In the rows, 128 means zero.
Families of rows that turns and mirrors carry onto each other, the same ones carrying the whole set onto itself: the rest of each named row's family, in list order
7 families of 4 rows
Peme: [123 131 143 115 179 151 107 115 130 115 104 105 100 151 140  99 106 159
  77 143 155 106]
zafad: [ 99 134 117 110 149  90 118  96 142 115 103  75 125 138 161  95 110 134
 116 149 123 126]
pilo: [103 137 125 109 138 147 107 119 121  91 115 121 147 138 144 142 163 110
 121  87 141 139]
zekod: [102 142 120 134 162  89 128  88 146 108 111  85 116 133 166 123  97 143
 101 132 130 150]
zipir: [140 130 122 105 181 131 126 128 125 114 109 126  95 141 155 106  99 134
  72 139 160 117]
Vef: [115 131 125 137 152  95 120 102 139 111 127  83 119 151 176 109  94 153
 116 150 142 132]
Nifo: [123 143 128 112 192 137 136 118 133 118 106 121 110 121 150 104 111 131
  62 122 149 147]
Pep: [108 137 115 134 194 121 110 107 136 106 113 115  97 155 144 101 109 154
  61 134 145 115]
Mura: [109 141 110 110 158 157 104 116 141  90 135 118 136 145 138 112 160 116
 110  68 129 138]
Sok: [104 115 132 117 137 114 128 103 132 108 108  76 112 153 164 110 112 162
 120 152 114 122]
pibip: [137 117 125 113 120 134 129 100 132  80 152 116 149 142 119 132 163 128
 112 123 145 137]
bifip: [135 119 116 111 116 151 133  99 138  75 125 122 114 134 112 135 159 127
 120 111 144 130]
podov: [130 110 103 108  99 129 117  95 130  88 132 113 138 169 128 122 136 136
 117 126 133  98]
zur: [132 106 101 100 106 150 138  83 141  96 127 121 136 145 115 118 138 141
 104 110 133 120]
nas: [132 144 133 109 176 130 105  95 139 129 108 125 107 157 145  89 101 140
  69 138 155 109]
feb: [106 129 120 144 167 110 117  84 150 139 116  85 110 161 160 108  99 147
 109 138 135 127]
mopi: [118 149 118 101 146 156 109 137 150  83 136 121 143 146 147 134 160 125
 125  94 145 139]
Gefi: [122 143 119 117 150 149  97 124 128  79 126 105 136 150 147 119 167 111
 124  86 127 105]
Bini: [113 146 106 137 152  86 117  95 144 102 116  83 112 146 179 107  96 142
  99 131 129 113]
tise: [126 147 107 119 151 152 104 126 121  86 110 123 145 148 163 126 149 106
 107  85 113 142]
Gede: [120 140 128 104 153 148 117 121 120  84 134 101 135 129 141 123 156 110
 119  76 116 136]
ruvir: [138 140 126 123 187 115 115  92 143 108  97 117  87 145 147 113 101 153
  79 137 151 110]
bes: [135 160  94 110 164 143 103 114 141  97 124 134 138 135 148 117 141  93
 100  85 138 138]
Lisem: [126 121 107 112 108 132 133  86 149  97 139 148 132 146 126 134 146 121
 103 114 156 141]
Meri: [118 117 121 109  95 157 136 111 133  90 132 135 127 146 124 126 143 133
 106 123 143 145]
Kav: [126 108 112 135 106 141 134  98 129  87 145 133 132 164 127 125 147 132
 114 115 137 136]
Loset: [ 99 141 121 135 159 102 105  87 141 122  91  84 124 147 172 111 105 146
  96 138 151 115]
zakon: [123 144 135 104 194 122 110 112 147 108 116 110 109 145 140  86 107 149
  67 134 160 125]

Which other rows belong to the same family as podov? Nifo, Sok, bes
Which other rows belong to the same family as zipir? zafad, zur, tise
Which other rows belong to the same family as Gede? nas, Bini, Meri
Which other rows belong to the same family as Lisem? Peme, zekod, Gefi

Families of rows that turns and mirrors carry onto each other, the same ones carrying the whole set onto itself: the rest of each named row's family, in list order
4 families of 8 rows
Tiz: [106 136 137  77 146  76 105 110 108 132 123 139 122 125]
semab: [116 120 102 104 139 109 108 161 103 171 131 163 152 123]
bog: [128 104 122 112  98 127 120 134 141 171 115 163 112  98]
govu: [116 101 128 106 132 133 118 125 111 112 110 114 110 145]
Latel: [113 104 133 120 136 133 114 118 105 110 107 112 129 130]
tazab: [115 100 133 114 146 129 115 131 125 104 120 130 119 156]
Kuza: [ 98 106  97 106 136 119 104 173 117 150 141 171 133 122]
gapa: [115 102 141  92 131 129 133 127 137 114 117 132 139 156]
visug: [130 126 106 116  94 100 110 129 144 172 144 161 136 124]
fone: [ 99 121 146  86 128  92 131 111 120 115 132 127 121  90]
kipak: [137 123 111 121 103  99 121 127 145 183 139 147 126 121]
Kimib: [116 109 137  95 138 112 133 108 125 119 118 140 147 162]
bove: [121 105  96 103 145 106 100 167 110 160 137 168 140 114]
Naf: [108 133 147  95 135 103 123 106 116 117 115 129 112  88]
Tenun: [ 91 111  83 124 132 116 116 156 113 155 138 140 132  97]
vabo: [110 106 142 115 134 126 112 134 120  99 111 114 118 138]
Leleg: [100 130 150  98 138  84 129 109 138 113 142 138 118 104]
Repu: [123 110 140  98 135 109 122 112 117 133 111 122 152 159]
ludu: [132 126 111 110 101  94  99 125 140 184 125 152 134 121]
Sobip: [ 86 128 139  89 134  80 109 115 121 114 144 138 106 123]
vuzer: [ 95 117  92 131 140 108 110 164 122 148 153 155 129 107]
vevib: [ 88 113 101 138 131 114 116 164 121 156 133 151 130  93]
Defa: [130 114 115 126 102 132 104 130 140 165 107 151 117  94]
Regu: [120 112 120 126 107 127 115 146 154 165 109 161 113  98]
val: [119 121  92 102 131 113 108 162 114 158 143 176 142 125]
valek: [106 119 139  92 144  69 107 105 111 127 135 138 108 124]
Laki: [ 98 129 129  85 142  76 108 101 118 117 133 146 118 134]
miduz: [103 132 157  98 133  97 130 122 127 109 126 126 113  98]
Rik: [100 121 100 130 135 123 117 153 103 158 131 149 135  84]
vuz: [115 122 118 116  91 107 121 131 160 172 141 156 123 117]
tomoz: [135 111 126 120 104 124 117 139 161 161 128 169 118 112]
Viger: [128 102 133  92 149 115 136 119 128 125 113 125 145 153]

Which other rows belong to the same family as gapa? tazab, Kuza, Leleg, Sobip, vuzer, vuz, tomoz
Which other rows belong to the same family as govu? bog, fone, kipak, bove, Tenun, valek, Viger

Families of rows that turns and mirrors carry onto each other, the same ones carrying the whole set onto itself: the rest of each named row's family, in list order
4 families of 5 rows
Z: [139 150 149 152  99 124 143 130 139 141 143 107 167 126 110 148]
U: [ 98 131 119 121 131 125 138 142  86 129 131 118 146 147 144 123]
N: [113 135 120 142 148 156 122 115 133 142 161 127 104 147 142 109]
W: [123 135 148 135 100 115 143 144 141 132 139  99 174 129 119 138]
L: [110 146 107 132 138 155 114 117 135 158 157 136 116 134 127 108]
X: [163  95 135 135 119 114 128 118 149 120 106 144 137 140 129 154]
T: [132 139 137 138  94 104 129 148 151 123 139 107 166 131 123 138]
B: [183 125 125 126 134 166 136 139 123 123 154 147 119 118 117 131]
M: [133 149 144 127  92 113 140 145 135 134 138 123 173 115 127 139]
Q: [104 132 123 132 127 127 150 157  94 118 150 107 136 145 135 127]
V: [165 122 134 133 134 163 119 129 134 133 139 147  98 102 121 142]
K: [116 140 106 154 149 145 126 118 146 144 142 122 114 139 115  97]
E: [123 137 125 118 130 132 135 139  85 108 124  96 134 152 134 125]
H: [151  80 139 145 115 130 131 106 145 116 109 130 143 136 140 125]
S: [103 140 129 118 138 137 146 145  93 127 144  99 136 152 130 125]
A: [118 136 117 130 159 161 121 117 138 145 148 125 103 137 125 103]
P: [149  98 133 128 108 116 135 104 156 131 110 154 145 134 137 136]
G: [160  88 143 127 115 121 133 120 156 121 112 135 155 136 130 142]
Y: [163 115 119 112 125 160 130 130 119 133 136 161 107 107 120 136]
J: [174 112 130 123 142 161 130 131 141 134 136 152 112 110 112 137]

Which other rows belong to the same family as M? U, L, P, Y
Which other rows belong to the same family as X? N, T, Q, V
Which other rows belong to the same family as E? Z, B, K, H

